The rows of A fall into a few groups, which share some directions, and each row is roughly a mix of its group's hidden directions.
A (136 x 10):
-.07 -.32 -.13 -.19 -.49 .05 .16 .07 .10 -.06
.24 -.14 .01 .39 .18 .09 .34 -.13 .19 .02
.37 .01 -.11 .36 -.08 .10 -.12 -.29 -.03 .23
-.13 -.05 .49 .12 .05 -.15 -.17 .00 -.30 .16
-.15 .30 -.22 -.12 -.34 .27 .27 .04 .10 -.02
.00 .21 -.06 .07 -.12 .17 .17 .46 -.15 .29
.08 .09 -.16 -.22 .15 .14 .46 -.26 -.03 -.19
.13 .20 -.06 -.12 .06 -.32 .20 .17 -.40 .18
.13 -.52 .16 .20 -.12 .22 -.05 .11 .02 -.11
.39 .08 .41 -.10 .01 .01 .30 .02 .07 .12
-.06 -.26 -.03 .27 -.02 -.11 -.13 .37 -.21 .30
-.08 .18 -.27 .18 -.11 .19 .41 -.21 .17 -.14
-.36 .07 -.10 .14 .17 -.05 -.05 -.10 .10 .48
.12 .02 .09 -.17 .04 -.44 .15 .39 -.16 -.03
.02 .53 .15 -.15 -.18 -.22 .06 .11 .16 .02
.10 -.09 .22 -.37 -.14 .16 -.39 .20 .04 .06
-.11 .21 -.22 .00 -.43 -.02 -.28 -.05 -.15 .23
-.41 .10 -.11 .05 -.02 .07 .22 -.28 .21 -.28
.25 -.30 -.10 -.08 .07 -.22 -.13 -.29 .18 -.30
.07 -.28 .29 -.34 .14 -.22 -.21 -.17 -.01 -.16
.09 -.36 .18 .04 -.34 -.01 -.12 .05 -.11 -.36
-.15 .37 .35 .29 -.16 .06 .14 -.09 .02 .17
.14 .22 -.04 -.31 -.11 -.30 -.34 -.19 -.06 -.13
.01 .38 .29 .18 -.05 .04 -.12 -.01 -.25 .33
.27 -.03 .25 -.05 -.28 -.13 .07 .43 .07 .12
-.19 .07 .17 .45 .05 .17 -.10 .13 .07 .32
.02 .06 .26 .09 -.35 -.24 .18 .14 .35 -.10
.10 -.19 -.31 -.22 .27 -.08 -.20 -.01 -.06 -.36
.07 .15 .07 -.22 -.03 -.09 .00 .59 -.08 -.07
-.11 -.19 -.08 -.31 .00 -.05 -.42 -.34 .00 .02
.38 -.19 .10 -.37 .01 -.17 -.19 .13 .15 -.12
.02 -.16 -.21 -.41 .08 -.11 -.31 -.07 .20 -.21
.18 -.34 -.21 -.23 -.31 .14 .02 -.15 -.06 -.22
.30 -.18 .22 -.08 -.03 -.48 -.08 .02 -.13 .11
-.11 -.35 .08 .14 -.20 -.04 -.15 -.45 -.02 .12
-.02 .09 .01 -.09 .33 .15 -.15 -.45 .25 -.09
.21 .20 -.15 .16 -.30 .00 .26 .22 -.23 .24
.08 .12 -.27 -.02 .25 -.27 -.30 -.13 .19 .26
-.01 .13 .00 .10 -.44 -.25 .30 -.20 .18 -.01
.13 -.36 .34 .08 -.10 .21 .00 -.31 .09 .14
-.13 -.35 -.02 .13 .01 .05 -.42 -.08 .08 .31
-.10 -.11 -.02 -.06 .16 -.48 -.04 -.25 .14 -.28
.20 -.10 .11 -.07 .10 -.34 .38 .22 -.09 -.24
-.03 -.51 .07 .05 .02 .04 .12 .00 -.35 .19
-.28 -.26 .01 -.10 .13 -.42 .13 .14 .07 -.24
.19 -.47 .06 -.06 -.17 .04 .19 .16 -.06 -.30
-.24 -.04 -.18 .05 .38 -.12 .01 -.19 .39 -.08
-.21 -.02 .22 -.27 -.17 -.13 -.15 .28 -.18 -.31
.16 .22 .07 -.33 -.03 -.08 .20 -.20 .07 -.41
.10 -.20 .18 -.20 .18 .13 -.08 .49 -.16 .02
.09 -.32 .00 .08 .43 .02 .26 .26 .07 .04
.43 .20 -.06 -.24 -.11 -.12 -.14 -.25 -.16 -.16
-.04 -.05 .00 .44 -.40 .15 -.20 -.02 -.07 .14
.24 -.38 .26 .24 -.10 -.13 -.16 -.07 -.04 .25
.19 -.26 -.03 -.10 .08 -.20 -.15 .21 -.13 .45
.22 .02 .30 .34 -.17 .04 .04 -.28 .01 -.28
.06 .20 .02 .20 .03 -.18 .11 .46 -.29 .11
-.32 .12 -.33 -.02 .04 .19 .29 -.31 -.01 -.03
.03 -.06 .08 .16 -.39 -.40 -.18 -.10 .03 .23
-.37 .08 .19 .27 -.33 -.13 .23 .02 .05 -.09
-.17 .07 -.29 -.13 -.01 -.08 -.24 -.04 -.10 .48
.12 -.06 -.32 -.03 .44 .13 .26 .20 -.01 .10
.22 -.01 .12 .09 -.12 -.48 .22 .10 -.24 -.10
-.07 -.23 .22 -.03 -.22 .00 .29 .34 -.24 -.18
-.16 -.24 .01 .14 .31 -.09 -.09 -.46 -.04 -.13
-.34 .02 -.14 .32 -.20 .01 -.01 .05 .04 .40
.15 -.15 -.31 -.23 .19 .06 .19 .29 .20 .23
.37 -.17 .12 .12 .00 -.32 .00 -.36 -.07 .12
-.08 .21 -.06 .20 .07 -.24 .29 .41 -.03 .18
.11 .23 .02 -.35 .26 .09 -.06 -.38 .14 -.13
-.03 -.12 -.05 .36 -.35 .29 -.27 .05 -.05 .12
-.22 .18 -.03 -.26 -.17 -.35 -.14 -.27 .14 -.17
.19 -.11 -.18 .00 -.23 .50 .22 .03 .05 -.10
.05 -.23 .22 .00 .07 .23 -.06 .52 -.03 .07
.35 .17 -.30 .13 -.38 -.05 .09 -.17 -.06 .07
-.07 -.27 -.25 -.03 .13 .22 .17 -.29 -.12 -.33
-.19 .15 -.20 .11 -.06 -.36 .10 -.44 -.01 -.08
.21 -.09 -.06 -.24 -.07 .12 .16 .28 .35 -.29
.06 -.02 .26 .06 .40 -.28 -.20 -.06 .23 -.18
.19 .01 .21 -.31 .01 .08 -.09 -.03 -.03 -.50
.49 .00 .10 .08 .27 -.13 -.05 -.30 -.09 .03
-.06 -.34 -.01 .08 .10 .43 -.06 .32 .11 -.09
.12 -.19 .12 .45 -.19 -.08 .11 .21 -.01 .27
-.25 .12 -.10 .32 -.32 .02 .24 .27 .12 .08
-.16 .23 -.18 .25 .22 .24 -.36 -.07 .17 -.01
-.20 -.11 .05 .01 -.14 .02 -.41 -.37 .09 -.25
.05 -.14 .18 -.23 -.21 .10 .11 .42 -.16 -.28
.26 -.30 -.13 -.39 -.06 -.22 .12 -.03 -.24 .00
.03 -.27 .20 .02 .27 .00 .15 -.41 .09 -.24
.40 -.08 -.23 -.16 .11 .06 -.34 .06 -.20 .18
.11 .14 -.22 .37 -.23 -.08 .20 -.23 .04 .28
-.07 -.09 -.09 -.38 .15 -.21 -.15 .19 .20 -.34
.24 .11 .08 -.29 .10 .24 -.16 -.28 .09 -.32
-.26 .05 -.06 .01 -.05 -.06 -.27 -.46 -.13 -.26
-.19 -.20 -.07 .50 .18 .04 -.21 -.08 -.07 .17
.20 -.06 .08 -.37 -.21 .16 -.11 .28 -.08 -.30
-.33 -.06 -.06 .41 .03 .25 .22 .22 .07 -.01
.20 .12 -.05 .05 -.35 .29 -.04 -.30 -.24 .18
-.14 -.35 -.36 -.23 -.23 .07 -.05 .01 .14 -.20
-.21 .41 -.31 -.13 -.29 .12 -.02 -.11 .08 .00
-.42 .08 .04 .17 -.27 .33 -.12 -.10 .17 .00
-.10 .10 -.24 .18 .46 .28 .00 .06 .18 -.12
.06 .35 .45 .08 -.03 .04 -.03 .28 -.18 -.02
-.26 .16 -.35 -.11 -.10 -.15 -.01 .11 -.03 .41
.06 .12 .08 -.38 -.09 -.47 -.14 .15 -.06 -.06
-.05 -.05 -.01 -.01 .08 .53 .20 -.25 .16 -.17
.27 -.32 .26 -.15 -.25 -.19 -.25 .10 .01 .09
.30 .00 .02 .20 -.26 .04 .28 .32 -.23 .12
.47 -.13 .01 .18 .13 .23 .15 -.19 .13 -.17
-.25 .25 -.01 .09 -.27 .04 .39 .17 -.22 .07
.01 .00 .07 -.07 -.07 -.64 -.14 -.05 -.08 .01
.04 -.11 .16 .18 -.20 .27 .42 .15 -.09 -.22
.49 .23 -.01 -.05 .19 .00 -.02 .32 -.07 .09
.03 .35 -.07 -.19 -.44 -.19 -.12 .01 .17 .07
-.06 .11 .12 .22 .37 -.37 -.12 .06 .07 .26
-.27 .10 -.15 .01 .06 .09 -.11 .55 -.12 .06
-.38 .26 -.02 .33 -.01 .23 -.04 -.10 .16 -.19
.13 .17 .04 .31 -.26 -.18 .34 .07 -.25 .13
.15 -.36 -.25 -.30 -.12 .03 .02 .23 .20 -.20
.13 .30 .28 .07 .16 -.14 -.04 .07 .03 .45
-.31 .28 -.06 -.16 -.37 -.15 .23 -.04 .07 -.15
-.02 .10 -.11 -.12 .19 -.11 -.11 -.36 -.23 -.41
-.11 -.04 -.09 -.01 .00 .41 -.47 -.08 .03 .19
-.24 .04 -.05 .01 .11 -.31 -.05 -.49 .12 -.14
.13 .30 -.08 .20 -.35 -.22 -.09 .22 .08 .24
-.10 -.14 .22 -.31 .34 .18 -.03 .11 .12 -.31
-.04 .04 -.17 -.25 -.33 -.14 .32 -.04 -.20 -.28
.33 .12 -.27 -.25 -.34 .10 -.04 .01 -.08 -.23
-.01 .41 .15 .03 .28 .07 .02 -.16 .28 .24
.17 -.01 -.17 -.30 .09 -.43 -.27 .06 .11 -.15
.49 -.04 .15 .24 .15 .22 -.12 -.02 .11 .15
-.03 .05 .15 .13 .17 -.19 -.36 -.17 -.18 .39
.06 -.16 -.11 -.06 .16 -.12 .22 .26 .29 -.40
-.19 .32 -.26 -.19 .06 -.08 .21 -.14 .05 .36
-.40 -.08 -.16 .03 .18 -.17 .00 -.39 -.11 -.16
.07 .28 .00 .34 -.09 .30 .29 .09 -.05 .22

Which four rows in each list fit none of the groups? Every other row fits one group, some only roughly. Give them in the order they come.
    J997: .08 .15 .37 .32 -.18 -.29 .20 -.01 .07 .13
    J237: -.17 -.13 .36 -.10 .08 -.14 .07 .28 -.06 -.39
    J734: -.07 .16 -.25 .23 -.47 -.13 -.16 -.18 -.04 -.01
    J432: .08 -.01 .36 .09 -.42 -.09 .17 -.13 -.21 -.16
    J291: .20 -.15 .10 -.26 .13 .40 -.23 -.22 -.16 .06
    J264: -.11 .29 .04 .06 .14 .01 .19 .21 -.36 .34
    J455: -.05 -.41 -.11 -.22 .06 -.16 -.09 .03 -.13 -.40
    J444: -.20 .29 -.03 -.02 .24 .29 -.03 .32 .18 -.22
    J180: -.03 .18 .13 .02 .03 -.51 -.06 .22 .21 -.19
    J671: .28 -.13 -.03 -.24 .02 .13 .44 .22 .13 .10
    J723: .06 .34 .24 .03 -.35 -.07 .09 .14 -.33 -.06
 -> J997; J734; J264; J455
    J160: -.20 .41 -.24 -.17 -.13 -.27 -.22 .06 .01 .11
    J675: .24 .03 -.01 -.21 -.09 -.47 -.13 .03 .23 .21
    J405: .31 .02 .24 .20 -.19 -.28 -.27 -.14 .13 .16
    J749: .21 .07 .20 .12 .01 .35 .34 .18 .27 -.03
    J613: .21 .23 .13 -.04 .05 .19 .09 .35 .18 -.35
    J544: .05 -.01 -.33 -.01 -.49 -.08 -.09 .09 -.03 .26
    J727: -.04 .06 -.07 .40 .03 -.11 .16 -.42 -.24 .05
    J510: -.27 .11 -.02 .19 .28 .28 -.14 -.19 -.18 .28
    J10: -.13 -.16 .32 -.08 .31 -.30 .19 .22 -.08 -.15
    J562: -.39 -.18 .13 -.19 .14 -.37 -.14 .00 -.17 .06
 -> J675; J544; J727; J510
    J496: -.34 .14 .00 .08 .03 .39 .10 -.20 -.17 -.27
    J753: -.27 -.03 -.14 .20 -.23 .17 .18 .28 .22 .27
    J441: -.25 .43 -.21 -.05 .13 .24 -.05 -.27 -.01 .07
    J92: -.41 -.32 -.09 -.26 -.14 -.07 -.09 -.20 -.16 .03
    J984: -.06 -.29 .09 .11 -.06 -.22 -.05 -.46 .18 .20
    J583: .24 .25 .11 .49 .03 -.09 .21 -.07 .06 .07
    J617: .00 .35 .22 -.07 -.08 -.17 .03 -.28 -.09 .39
    J30: .29 -.05 .04 -.32 .21 .19 .27 -.13 .28 -.04
    J836: .30 -.20 .24 -.01 .05 .31 -.13 .20 -.31 .01
    J393: .47 -.08 -.03 -.17 .02 -.19 -.09 .21 -.27 -.17
 -> J496; J441; J984; J836
    J570: .08 .40 -.02 -.18 -.27 .14 .36 .12 -.11 -.01
    J895: -.38 -.02 .11 -.04 .27 .22 -.22 -.15 .20 .23
    J711: -.47 .05 .03 -.25 .30 .07 -.17 .06 .04 .17
    J896: .02 -.37 -.18 -.15 .23 -.13 .31 .17 .13 -.19
    J716: .23 .01 .19 -.16 .13 .01 -.42 .34 .11 .06
    J857: -.02 -.38 .27 .17 .17 -.24 .28 -.09 .00 -.16
    J563: -.36 .15 .03 -.21 .33 -.23 -.19 -.17 -.12 -.08
    J176: -.15 -.08 -.18 -.11 .18 .53 .06 .20 -.12 .00
    J637: .22 .28 -.32 .09 .00 .28 .11 .14 .11 .30
    J649: .42 -.04 .17 .13 .28 .20 .08 -.19 -.06 .26
    J406: .25 -.14 .16 -.15 -.03 -.14 .08 .42 .00 -.34
 -> J570; J896; J563; J649
    J571: .26 -.15 .20 -.31 .08 -.04 .16 -.38 .04 -.20
    J751: .09 .03 .22 .24 .08 .30 .01 .17 .44 -.12
    J170: -.06 -.26 -.18 -.07 .25 .23 -.30 -.17 .25 .19
    J768: .08 .32 -.22 .05 .03 .19 .28 -.24 .07 .33
    J706: -.20 .14 -.46 -.01 .13 .04 .36 .13 -.07 -.07
    J499: .43 .24 -.05 -.35 -.15 .19 -.10 -.07 .10 -.01
    J281: -.40 .10 -.23 -.29 .21 .23 -.02 .05 -.09 -.17
    J268: -.13 .10 -.20 -.08 .47 .16 -.01 .23 -.03 .27
    J377: .12 .05 -.08 -.21 -.37 .15 -.22 .12 -.21 .34
    J547: .10 .41 .04 .22 .03 .41 .07 -.16 .12 .09
    J347: -.43 .27 .11 -.10 .18 -.21 -.19 -.24 .05 .00
    J528: -.02 .09 .37 -.06 -.33 .18 -.08 .35 -.16 .02
    J35: -.04 .04 .16 -.11 .45 -.32 -.25 .04 .01 .21
    J917: .05 .39 .03 .04 .13 -.06 .17 .39 .28 .09
 -> J768; J268; J528; J35
    J879: -.31 .31 -.33 -.20 .11 -.05 -.08 -.22 -.05 -.18
    J776: -.04 -.09 .06 .09 .06 -.24 .12 -.41 -.12 -.41
    J465: .14 -.46 -.01 -.06 -.35 .03 .10 .27 -.08 .03
    J67: .03 .29 .22 .29 -.39 .05 .06 .03 -.15 .20
    J941: -.14 .06 .05 .36 -.43 -.21 .23 .06 -.05 .01
    J509: .21 .04 -.14 .06 .24 .00 .31 .39 -.24 -.11
    J177: .01 .01 .05 .42 .21 -.18 -.15 .21 -.05 .35
    J760: .03 .19 -.13 -.28 .07 .45 .27 .04 .03 .17
    J414: .11 -.13 -.16 -.09 .29 -.38 .13 .28 -.14 .20
    J191: -.06 -.38 .38 -.03 .19 .03 -.18 -.09 .04 -.28
 -> J776; J67; J177; J760
    J249: -.10 -.33 -.18 -.11 .47 -.05 .00 .21 .05 -.10
    J932: -.20 .09 .36 .12 -.02 .31 .24 .28 -.12 -.09
    J965: .37 .11 -.05 -.07 -.24 -.32 -.16 -.07 -.31 -.07
    J844: .06 .26 .44 .23 .06 -.12 -.30 -.14 .01 .00
    J242: .20 -.17 .22 .48 .05 -.13 .27 -.05 .03 -.06
    J201: -.30 -.18 -.16 .20 .09 .46 .12 -.13 -.08 -.01
    J856: -.01 -.03 -.12 -.06 .40 -.26 .10 .13 -.03 .42
    J650: .07 .38 .14 .05 -.13 -.21 .10 -.32 .24 .21
    J184: -.09 -.22 -.13 .06 -.14 .23 .48 -.21 -.11 -.10
    J542: -.16 -.18 .06 .28 .00 .04 -.48 -.14 -.19 -.12
    J128: -.28 -.17 -.29 -.31 -.07 -.25 .14 .25 .04 -.07
    J463: .02 .09 .47 -.19 .09 .18 -.19 .32 .04 .08
    J322: .32 .01 .29 -.21 .05 .19 -.28 -.17 -.15 .22
    J38: .13 .07 .11 .22 .03 .03 -.29 -.15 -.13 .49
 -> J249; J650; J463; J322
